One turn moves every row onto another: examples first, then more rows asked
kemuk: [ 20   9   0 -10  -1  -1  -2  -3   6 -14  28   3  15  -4 -14   1   7  18
  15 -14   4   9  14  17  -9 -12  -6  -4   6  12]
geg: [ 15  -6  -3   9  11 -17   0  -7  10 -12  10 -18  15   9  -4   7   4   6
  -6  -4   4  -6   0 -16  -3  -7   1  11   4  18]
zam: [  7   2  -4   4  -6 -13  -1  -8  23  -8  20  10   5 -16 -19 -10  -6  14
   9  -6   0  -7   7  -6  -2 -11  -4 -10  -1  13]
Vizo: [  8 -10   7   5   3  -8   0   6  16 -14  12  -6   0   5  -5  15  -6   9
  16   6  17   3  -2  24 -16   4  -7  -1   1   7]
zirak: [ -2  -5  -8  13   2  -3  -6  -6   5 -26  21  10   2 -10  10  -1  -9  -5
   0   7  12  -2  12  11   7  -7   1   5 -15  11]
Piri: [  3 -11  -2   6   7   6  -7  16  17 -11  16   0   0   0   0   3 -16  -3
   1   1  10   2  -4  13   5  13  -1  -2   3  23]
Temer: [ 11 -13   1   0  11   6   3   7  -8 -12  14  -7  -5  -6   1  -7  -6   2
  -5  -2   8 -14   8  18  -5 -15  -6  18   1  27]
Begi: [ 22   1 -11  13  -4  16  -1  -6  15 -14  19  -3  13   3   3  11  -2  12
   7   3   4  -1   7   0 -14   9  -4  -1   2   9]
tugan: [  7   4  -9   8   3   6   0  17  11 -15  23 -13  -1   2 -11 -17  11  27
   2   8   3   6   6  12  -4   1   0  -3   1  17]
fegi: [  7   5   9  15   7 -10 -14  -8   4 -12  21   2  -9   6 -15  -2   5  -3
  -4   1  -2  -1   1   6  -1 -12  -8   8   7 -15]
kov: [ 11   7   2  -8  24   6  -5 -10  17 -18  10  -6   8  11  -3   8   4  25
  -7 -16   0  -1  -1   3  -2  -2 -19   5  -5  15]
Bub: [  8   4  -5  -4   4  -5  -1   4  26 -21  28  -5  12  -2 -13  -8 -13  20
   6  -9   8   8   3  -8   1  13  -6  11  -4  10]
vil: [ 17   3   2 -10  -2 -12   2  -1  -9  -8  14   9   0  -4 -23 -12   0   3
   0  -9   8  -9  22  10   2  -1  -3   5   5   5]
Tinag: [ -2  10  -1  14  12  -1 -16  -5  15  -5  17  12   1  -8 -12  -4  -5  -3
   9   3   6 -10   4  14  18   3 -13  -1  -4  15]
Tes: [  8   6   6  -3  12   8 -16 -23   1 -12   5   4   7   7  -4 -10   1  16
  13  -8   6  10   2  23   2  -8 -19   4   6   7]
Penag: [ 19  -4  -4  -2   8 -14   6   1  -9 -12   9  -4  12   6  -2   4  -2   5
 -10  -4   9  -4  18  -8   4  -4  -1  12  16  10]
Bevak: [  5 -13  -1   4  18  -5  -5   1  12 -12  -1  -1   3   3   5   6 -12  -1
  -4  -3   1  -8 -13  16   8   4  -3   1  -6  22]
zede: [  4   4  -9  -8  -1  -1  -4  18  24 -26  16 -10  11  -8  -9   2  -4   3
  15   3   0  -2   8  13   3 -15   2   2  10  21]
Nade: [  2  16   3  -6   6  -4 -14  -8   8 -24  34  -2   0 -11  -4 -13  -5   1
   9  -3  -8 -11   4  -3 -10   6 -14  -3  10  11]
Lav: [  8 -10  16  -4  -4  -6   0  -4  -4 -17  15  -2  10   0 -19   6  -1  14
  17  10  14   1   4  19 -11  -7  -9   6   8  -1]
Mago: [  4   1   7  -8  -4  -8  -9  10   4   3  22 -11  11  -8 -13 -10  -3  -2
   0   1   8   3   3  -1  21  -3  -7   0   4  14]
Mavo: [  4  10 -10  -5  27  10  -7  -9  11 -12  13  12   4   7   9  -8   7  10
  -6   4  17  -5   6  17  12 -10  -6   8  -3  13]
ked: [  8  11   2  -7   4 -10  -1  -9  -9 -20  16  15  -1   4  -9   5   9  -1
   1  -6  14  -5  22  11   5  -3 -10  -5   1   2]
betu: [  8  -5   5  13  13 -16 -16   2  13   1  15  -6  -8   8 -10   3  -2   1
  -6  -2  -3   4  -5  14  -5  -3   3   5  -4   2]
fof: [ 10   2 -11  -7   3 -21   4 -20  14 -12  18  -3  -5  11 -13  -7   6   3
  -4 -12   8   4  10  -1   1  -7 -20   8  -1  -2]
zabu: [  3   8 -14   6   6   6   7 -12  -3 -25   1  12  -5   7  -8   6  -3  10
   9  -5   2  -7  -9  21   5  -1 -16  -3   5   9]
barut: [ 21   4 -10   4  -4   4  -2  -3   3 -16  13  17   7  -7   4  13   4   6
   3   3  -1  -5  21  -1   0   6  -7   4   5   4]
kepi: [  4 -14  -5  -4   9   0  -6   6 -10 -15   7  -9   3   9 -11  -9  -5  11
   9 -11  21 -11  -5  20  13   3  -9   1   5  15]
sif: [  1   1  -6  10   4   2  -2  11   8 -23  24 -15   2   5  -5 -12  19  23
  -5   9   2   8   9  -1  -2   3  -4  -2  -1  21]
gedu: [  4   9   5  -9   9 -14 -15  -7  -1 -24  24  -3   7 -10  -3  -9   1   4
  17  -3  -9 -12   3   2 -16   6 -11   2  11   7]
pemo: [  4  -7  13   0   2  19   4  -6  -2 -20  23 -10   4   4 -10  -9   0   1
   6   3   6 -10   5   8  -9 -20  -2  11   4  26]
lolon: [ 10   8 -15  -2   7   9   6  -7  17 -31  18   4   4   5   9  -2 -18  13
  12  12  10   5 -10   0  -1  -4  -4   5   2  11]
Bagod: [ 13  -4   3  -4   2  10   7 -18  14 -17  14 -10  10  20  -6  -7  -1  14
   9  11   0  10   3  -2  -8 -21  -2   0   1  11]
lora: [ 12   2   1   3  -3   3   3  -6  25 -23  18  -8   0   9  -6 -10   6   1
  15   2  -8   2   0 -14  -6 -20  -2   6   2   6]
Nime: [  3  13  -6   2  17 -18   8  -8  14 -16   9 -15   4   6   4  -6  10  13
   4  15   2  -6  -1  12   6  -3 -12   5 -17   9]
fite: [ 12  13  -5   6  14  -7  14  -7  12 -18   7 -18  11   1   5 -11   3  17
   4  12  -6  -8   3  12  -2   3 -10   8 -13   9]
sosi: [ -6  -4  -3 -16   7  -5 -10 -19  -2 -26   8 -12  16   6 -14  -9  -9  18
 -10  -2   4  -8   8   8 -10  -2 -13  -5   4  10]
vaze: [ -7  -3  -8   4  12  -5   4  -3  -4 -14  14  12  16  -1  16  -2   3   9
  10  -4  14  13  -2  10   2  -6 -15  -9  12   8]
Diluz: [-12  -8 -13   3   8   0   4   2   5   5   9   8  15 -11  -6 -16  -2   0
   0   4  -3   2   2  13  -6  -1  -9  15   0   7]
Getas: [ -8  -5   0   6  16  -2   3   7  -5 -14  15   4   8  -5  19  -7  10   3
   4  -8  13   4  -6  10  -2 -10 -15  -6   8   7]
Fiva: [ -4   1   2   0   0 -11 -14  -2  14 -18  14  -4   2  -2 -17 -21   0   1
  18 -10  12  10   5   1   7  -3 -16  16  14   7]
Kili: [ 15  -6 -13  -5  12  -5  -2 -20   5  -8  16  -1 -13  14   9 -10  -7  13
  -8  10   0   2  -7   7   9  -5 -10  -2  -2  12]
viko: [  9  -5  -4 -14   9   7 -13   5  19 -11   7 -11   5  -1  -4  -5   2  13
 -10   5  -4  -1  -6  -9   6 -20  -4  11   2  22]
kove: [ -1  -6   4  13  -5   4  -2 -21   9 -29  19  -1   2   1   0 -15  -5  -4
   2   4   5  -9   1  -2   4 -16   0   5 -14   4]
tubev: [ -6  -2  -2  -6   8  -4 -15 -16   1 -19  11  -8  10   6 -12 -11  -8  14
 -13   3   6  -2  16   7 -15   2 -15  -7  12   1]
ridoz: [ -4  -6 -15  -2   5  -1   0   7   7   7   6   2  12 -10  -5 -15   2  -3
   0  -6  -8   0   2   7  -1  -4 -15  16  10   5]
vuz: [  6   5 -11 -19  12   6   2  -9  -4 -12  22 -14   5  26  -4   6   3   1
   4 -11  10  -4   3  10  -5  -8 -12  -1   1   7]
sene: [  6  -7 -11  -9   7  -4  -1  13  16 -18  15   5   5 -11  -3 -23   3  14
  11  -1  21 -10   3   5   8  -2   1  17   3  15]

Begi -> Lav
sosi -> ridoz
Now find these:
sene -> kov
pemo -> Penag
viko -> fof
Bagod -> vil
tubev -> Diluz
zabu -> zede

